Look-ups in named tables: a row name and a column name give one cell, copied from the table.

mamo:
	balosil	sib	tagam
dofeb	52	92	97
lenaba	45	89	97
rel	132	87	135
talaso	199	155	82
zuz	88	45	164
nomegar	38	99	85

tagam of nomegar = 85
tagam of rel = 135
tagam of talaso = 82
balosil of zuz = 88
balosil of dofeb = 52
sib of dofeb = 92
balosil of rel = 132
tagam of zuz = 164
sib of talaso = 155
sib of rel = 87
tagam of lenaba = 97
sib of zuz = 45
sib of lenaba = 89

gel =
|  | bes | tega | pavevog |
|---|---|---|---|
| dus | -0.545 | 0.270 | 0.839 |
| dos | 0.017 | 0.980 | 0.839 |
| ruze | 0.198 | -0.686 | 0.088 |
| befo | 0.108 | -0.491 | 0.839 |
| pipa | -0.592 | -0.147 | 0.835 |
| bozine | 0.017 | 0.730 | -0.161 |

bes of dus is -0.545
pavevog of bozine is -0.161
pavevog of pipa is 0.835
tega of dos is 0.980
bes of ruze is 0.198
bes of pipa is -0.592
tega of pipa is -0.147
pavevog of dus is 0.839
tega of dus is 0.270
bes of befo is 0.108
tega of ruze is -0.686
tega of befo is -0.491
pavevog of befo is 0.839
bes of bozine is 0.017
pavevog of dos is 0.839
pavevog of ruze is 0.088
bes of dos is 0.017

vul =
	puro	goz	domeso	lenul	vanivi	gigas	folezu
kugu	8	73	170	75	96	169	97
ligapa	153	146	134	123	35	183	89
vut	68	125	175	102	45	188	120
kironi	77	170	34	116	191	73	102
kodesu	9	63	123	73	168	138	50
geriz	67	147	47	110	209	89	67
tus	49	114	68	98	211	105	43
lef	1	59	150	70	132	154	72
vov	32	98	179	87	66	180	115
navopo	111	144	160	115	36	189	109
zup	27	83	94	84	196	122	38

navopo, goz -> 144
geriz, folezu -> 67
kironi, folezu -> 102
navopo, puro -> 111
kugu, folezu -> 97
kugu, goz -> 73
vov, domeso -> 179
kironi, gigas -> 73
ligapa, gigas -> 183
zup, vanivi -> 196

difodi:
cols = poz, bul, megu, nibifi, pokasot, lotum, gomatuf
muvuf: [0.222, -0.042, 0.532, -0.619, -0.433, 0.121, 0.138]
fosil: [-0.010, 0.397, -0.780, 0.826, 0.434, 0.034, 0.904]
puza: [0.007, 0.384, -0.752, 0.819, 0.431, 0.027, 0.904]
dovezo: [0.364, -0.692, -0.136, 0.074, -0.834, 0.027, -0.232]
rina: [0.039, 0.910, 0.286, 0.339, 0.326, 0.004, -0.335]
zag: [0.649, -0.461, -0.245, -0.780, -0.317, -0.590, 0.104]
tuf: [0.692, -0.580, -0.427, -0.601, -0.452, -0.627, 0.096]
zabut: [0.691, -0.599, -0.429, -0.574, -0.491, -0.612, 0.104]
mir: [-0.385, 0.707, -0.875, 0.728, 0.022, 0.265, 0.352]
dud: [-0.506, -0.297, 0.577, -0.309, 0.542, 0.732, 0.494]
vep: [-0.073, 0.004, 0.785, -0.366, -0.470, 0.398, 0.225]
pabal: [-0.114, 0.419, -0.935, 0.855, 0.326, 0.139, 0.804]

zag, megu: -0.245
dud, nibifi: -0.309
zabut, poz: 0.691
puza, poz: 0.007
dud, lotum: 0.732
muvuf, lotum: 0.121
pabal, gomatuf: 0.804
puza, gomatuf: 0.904
rina, pokasot: 0.326
zabut, lotum: -0.612
dud, poz: -0.506
tuf, megu: -0.427
Row with the largest pokasot: dud

